In the rows, zero is written as 128.
One turn or mirror swaps these rows in pairs. Which row does each one swap with?
j611: [113 127 127 129 119  93 133 137 156 134 119 128 111 106  75 139]
j471: [108 101 127 121 105 157 121 125 125 115 135 113 140 121  72 145]
j633: [181 108 131 133 144 115 116 114 137 108 106 170 113 130 124 142]
j947: [120 121  98  99 108 149 122 139 109  87 139 105 129 128 101 137]
j130: [151 132 143 148 105 116 154 126 124 132  90 135 100 155  94 136]
j74: [124 125 124 124 130  86 135 134 163 140 121 133 119 106  88 135]
j964: [123 123 123 130 120  93 137 143 158 137 116 131 105 102  78 140]
j804: [135 137 120  84 121 128 115 113 124 107 159 103 115 139  74 146]
j73: [151 129 137 126 154 105 118 105  97 142 138 144 120 120 125 177]
j33: [135 130 107 119 112 151 116 148 121 102 139  92 118 167  85 153]
j776: [176 130 142 120 147 109 108 124 103 137 146 153 122 143 129 153]
j861: [136 102 137 159 142 122 141 113 113 124 129 161 132 141 122 178]
j378: [118 119 120 110 110 132 142 143 118  83 146 110 128 121  74 126]
j619: [146 134 131 145 155 123 145 130 101 111 127 181 138 133 109 157]
j480: [139 144 121  81 116 136  88 130 125 107 120  97 132 143  84 148]
j839: [133 110 116 135 152  92 107 147 121 124 141 144 133 150 140 156]
j481: [141 125 107 137 137 120 124 142  98 110 140 174 125 146 141 166]
j536: [ 96 136  90 119 100 141 141 117 129 112 112 120 142 121  93 140]
j629: [159 110 127 126 113  94 108 129 115 151 138 143 111 127 135 171]
j974: [133 124 110 140 137 133 142 140 101 138  94 162 128 128 131 170]
j647: [125 127 123 135 119  83 132 133 154 138 124 131 117  98  88 134]
j743: [154 130 144 138 109 122 154 130 112 133  90 131  93 156  81 150]
j554: [131 162 116 101 118 128 111 129 115 100 106 100 139 122  76 161]
j286: [116 125 108 110 116 156 101 124 119  74 124 114 112 139  95 142]
j827: [160 117 133 152 136 108 143 151  95 113 136 175 121 141 118 151]
j396: [132 133 130 103 125 148 110 117 152  85 117 133 100 127  68 133]
j904: [134 137 117 101  98 138 108  95 106 128 145 109 129 137  73 147]
j608: [157 107 101 143 139 119 101 133 117 104 126 168 119 133 139 162]
j64: [129 119 112 105 121 148 140 128 114  94 126 120 150 116  66 128]
j842: [117 138 137 101  93 126 117 113 121 113 141  99  96 144  92 160]
j464: [172 136 122 122 151 110 109 129 139 117 112 175 122 159 127 153]
j802: [104 131 111  93 125 157 119 131 145 111 118 116 143 134  82 153]
j690: [160 136 145 137 113 127 154 128 125 138  92 130  98 163  86 141]
j333: [158 123 118 137 146 130 137 122 128 129 109 161 149 153 142 167]
j479: [162 147 115 129 133  87 111 123 106 125 102 159 149 140 118 168]
j934: [161 126 144 151 112 115 155 127 118 135  90 132 102 153  93 145]
j941: [168 146 121 125 148  94 104 119 125 120 127 150 127 150 133 177]
j738: [142 140 115  84 131 144 110 130 152  91 115 105 121 131  86 135]

j633 is swapped with j396
j481 is swapped with j947
j479 is swapped with j554
j464 is swapped with j738

One turn or mirror swaps these rows in pairs. Which row does each one swap with?
j845: [169 125 117 167 134 157  62 112 104 132 138 127 133 130 134 142 144 118
  94 105 138 145  90 116 156 155 173 148 150]
j28: [179 116 104 172 135 125 110 144 140 132 103 161 139 118  83 109 137  89
 125 117 164  97 111 143 141 123 142 130 159]
j16: [162 121 141 157 149 132 120  99 125 145 146 120 138 130 116 163 128 114
 152  93 116 135 117 113 122  87 117 155 163]
j515: [148 123 111 149 113 141 109 142 128 116 142  80 138 148 138 129 130 123
  76 152 136 130 119 114 121 108 147 163 124]
j264: [138 124 126 154 155 132 131  89 145 153 152 136 153 118 137 151 124 128
 134 119 129  94 149 144 115 144 128 162 156]
j95: [170 144  90 154 155 127  85 153 137 106 120 156 138 155 137 110 151 118
 109  88 171  97  97 118 136 133 155 152 142]
j469: [168  89  99 164 114 153 111 158 118 150 105 149 125 114 104  83 126  94
 137  90 137 128 117 140 151 117 126 156 162]
j687: [161 134 114 152 176 150 107 110 123 120 157  91 144 141 153 129 139 129
  68  75 129 133 119 140 129 152 162 173 156]
j872: [153 117 112 160 155 141 106 125 123 162 178  88 151 173 154 125 123 130
 110 123 112 133 103 101 106 132 145 150 155]
j459: [150 120 115 163 120 146 113 185 131 142 140 105 131 133 141 125 129 126
  81  84 141  91 118 121 127 181 147 165 139]
j457: [159 117 109 166 137 147 110 102 127 131 112  85 131 142 121 169 129 127
 126 122 126 161 109 114 138 130 143 129 131]
j733: [134  85 128 160 132 140 118 135 124 117 112 136 121 124 106  97 160 104
 119 102 144  79 128 159 134 106 126 128 149]
j870: [167 127 132 160 152 133 109  67 121 130 131 148 118 125 112  92 128 126
 110  81 141  77 119 145 132 107 135 164 157]
j420: [140 117 124 153 128 135 112 166 133 118 159 123 146 137 128 116 134 141
 113  56 138 111 136 105 137 108 109 174 120]
j703: [126 109 138 173 169 128 107 137 121 150 130 124 132 107 130  71 121 121
  77  93 141  96 111 111 136  89 166 161 136]
j976: [200 130  98 187 141 138  93 141 144 133 106 127 132 123  90  99 130 100
 127 121 152 113 130 157 152 106 122 145 150]
j612: [149 121 100 166 171 137 111 106 126 127 115 127 114 148 108  84 130 132
 158 122 138 127 107 138 131 180 142 150 167]
j649: [175 143  99 164 158 140  92 119 118 113 147 103 123 117 144 146 132  98
 102  80 171  88 102 137 144 126 167 164 163]
j732: [174 116 106 194 135 128 104 114 135 172 157 143 121 142 138 128 117 131
 128 129 172  91 117 132 115 121 166 146 148]
j646: [150 106 164 144 133 120 104 135 119 159 148 113 112 166  92 113 134 105
 128 133 131 111 124 117 132 115 116 152 166]
j26: [156 116 117 154 132 147 120 142 133 155 191 132 125 122 125  80 132 126
 115 149 139 108 127 120 140 104 151 157 165]
j620: [161 136 109 166 152 120 129 134 143 127 121 121 148 118 161  76 108 110
 112  95 148 107 137 141 152 165 150 189 151]
j890: [163 100 125 177 116 150 121 142 137 165 129 136 115 140  85 112 136 112
 133 135 114 119 118 146 116 142 109 130 163]
j360: [139 114 107 184 171 147 104 114 125 154 156 104 153 154 157 126 109 145
  94 108 118 125 105 100 111 104 158 152 120]
j482: [179 141  95 154 169 162 101 125 116 141 127 103 163 142 147 136 105 130
 102  84 111 145 112 111 129 103 151 160 127]
j136: [128 110 109 175 133 143 114 134 116 124 132 121 151 107  94 114 126  87
 120  82 156  98 134 156 143 153 140 110 165]
j148: [157 110 127 186 154 145 125 172 146 160 110 127 170 143 136 103  98 129
 111 111 107 130 123 140 108 112 138 142 150]
j653: [142 111 102 175 128 144 103 149 115 134 163 135 134 132 138  65 127 116
 151 115 149 132 107 121 127  91 142 147 134]
j937: [139 134 119 123 120 128 121 153 130 147 134 143 146 131 102  90 133 111
 113 134 139 115 120 145 111 113 104 144 168]
j728: [162 118 114 168 167 136  99 193 128 118 111 135 131  94 119 114 130 128
  91  81 125 121  99 119 135 159 132 154 148]
j175: [121 111 124 145 162 139 114 122 117 133 138  90 104 112 122 135 126 100
 124  71 121 125 131 129 167 141 160 168 178]
j142: [137 101 109 153 109 145 114 140 117 120  96 149 112 149 129  72 135 122
  95  75 151 103 111 137 132 138 144 152 163]
j535: [143 126 128 163 155 117 104 145 115 160 164 116 152 151 148  95 103 148
 121 127 138 123 104  89 126 149 157 175 151]
j361: [157 113 117 176 134 145 110 126 128 122 151 154 134 153 129  81 133 122
 134 121 106 169  98 116 131 112 128 154 145]
j316: [148 112 109 138 181 163 128 134 131 141 101 117 132 138 111 109 130 109
  95  73  95 147 133 130 150 148 133 150 133]
j11: [171 103 116 169 163 122 114  81 132 141 117 112 102 135 121 103 136 117
 120  98 137  94 112 126 136 180 143 160 179]
j586: [162 100 124 164 137 136 115 192 128 134 101 101 166 135 139 141 132 125
  95 111 127 114 121 111 139 104 149 149 128]
j141: [168 104 123 165 131 153  87 117 124 142 154 108 123 159 126 123 154 138
 109 118 115 112  84 120  96  82 141 149 164]
j119: [145 132 105 144 168 149 133 123 146 114  76 112 138 151 110 103 146 131
 114 111 119 138 117 130 116 101 151 152 138]
j505: [175 116 112 168 134 125 121 150 139 167 145 129 119 160 110 106 122 118
 116 131 127 117 119 104 103  94 115 131 184]
j708: [149 123 142 157 168 118 107 135 135 169 126 142 167 126 112 103 122 105
 156  86 130 129 130 115 134 107 109 136 143]
j834: [160 124 114 160 159 138 111 161 130 121 123  83 113 138 125  99 130 112
 103  46 141 103 122 126 132 171 134 143 172]
j395: [162 126 130 155 152 130 118 131 141 148 154 158 130 157 119  89 133 118
  58 132 127  85 113 133 132 103 153 163 154]
j659: [153 122 139 157 140 147 106 119 126 146 124  96 139 154 123 137 138 135
 150  53 140 146 125 131 131 166 154 150 137]
j794: [160 122 126 162 150 131 110  56 127 136  88 108 118 148 111  97 133 121
 109  94 143 107 119 139 138 144 150 158 158]
j252: [163 132 154 154 132 126 111 106 139 144 159  99 138 133 149 162 108 124
 100 124 125 136 113 113 124 116 166 173 153]
j196: [159 109 131 167 169 140 106 133 130 153 134 109  98 126 134 158 129 113
  66  87 138 109 115  92 129 154 157 178 139]
j741: [160 129 150 137 170 127 113 135 139 121  91 127 182 140 125 120 127 128
 126 135 128  98 132 144 134 141 161 163 157]
j846: [158 113 119 177 111 121 120 164 131 125 132 141 169 142 109 159 122 135
  99 116 133 122 115  92 127 121 151 140 160]
j387: [144  85 145 189 159 134 120 108 142 118 120 103 102  89 103 107 134 116
 109 106 120 106 135 143 139 142 125 150 133]
j745: [163 120 128 155 108 126  97 149 115 140 105 116 130 118 127  73 132 112
  82  88 139 141 112  89 147 120 126 161 133]
j622: [159 134 103 182 162 139 132 141 166 109 130 126 144 123 128  82 134 125
 113 115 125 101 128 155  94 118 114 141 132]
j70: [178 130 126 172 144 116 129 150 148 108  91 112 150 124 132  92 127 134
 148  87 140 116 125 125 143 149 150 184 142]
j17: [155 132 117 168 157 128 117 135 144 127 161 123 116 151 123 152 131 121
 112 146 118 114 110 132 131  94 171 164 187]
j879: [137 110 148 183 142 116 108  92 134 131 166 106 122 113 135 131 124 130
  99 108 163  70 119 137 136 133 151 149 142]
j454: [162 120 122 164 126 143 123 191 149 115 141 134 172 147 138 108 131 132
 117  84 125  99 116 143 118 118 141 182 151]
j200: [120  81 103 149 160 156  88 135  90 132 136 159 127 125 137 106 132 120
 122 111 134 117 102 101 142 120 156 137 136]
j109: [161 110  91 165 186 142 108 173 133 120 131  92 102 147 132 140 126 113
 110  99 142  98 122 123 132 170 144 157 137]
j185: [144 129 139 148 157 157 113  96 140 151 146 106 116 157 101 136 145  92
 108 131 131 122 124 155 102 122 129 142 155]
j984: [171 121 115 148 159 160 129 147 147 113 118  97 123 117 116 106 145 140
 132  87 112 140 135 118 160 172 153 171 157]
j563: [144 112 107 164 157 153 111  74 132 117 146 116  85 107 133 137 127 102
 120  97 139 122 115 149 131 144 156 144 151]
j893: [165 107 109 155 160 140 117 112 130 156  96  70 123 107 141 124 125 120
 113  71 132  84 131 133 130 143 143 175 161]
j190: [130 117 127 147 135 132 119 185 129 125 148 127 181 132 119 130 130 118
 119  63 139 118 120 104 122 127 135 148 123]
j348: [170 107 116 165 160 135 120  70 125 166 144 139 115 128 118 121 127 121
  96 122 121 136 129 126 130 106 129 161 178]

j16 is swapped with j649
j834 is swapped with j505
j890 is swapped with j459
j361 is swapped with j620
j563 is swapped with j252
j141 is swapped with j893
j457 is swapped with j879
j870 is swapped with j482
j200 is swapped with j741
j109 is swapped with j646

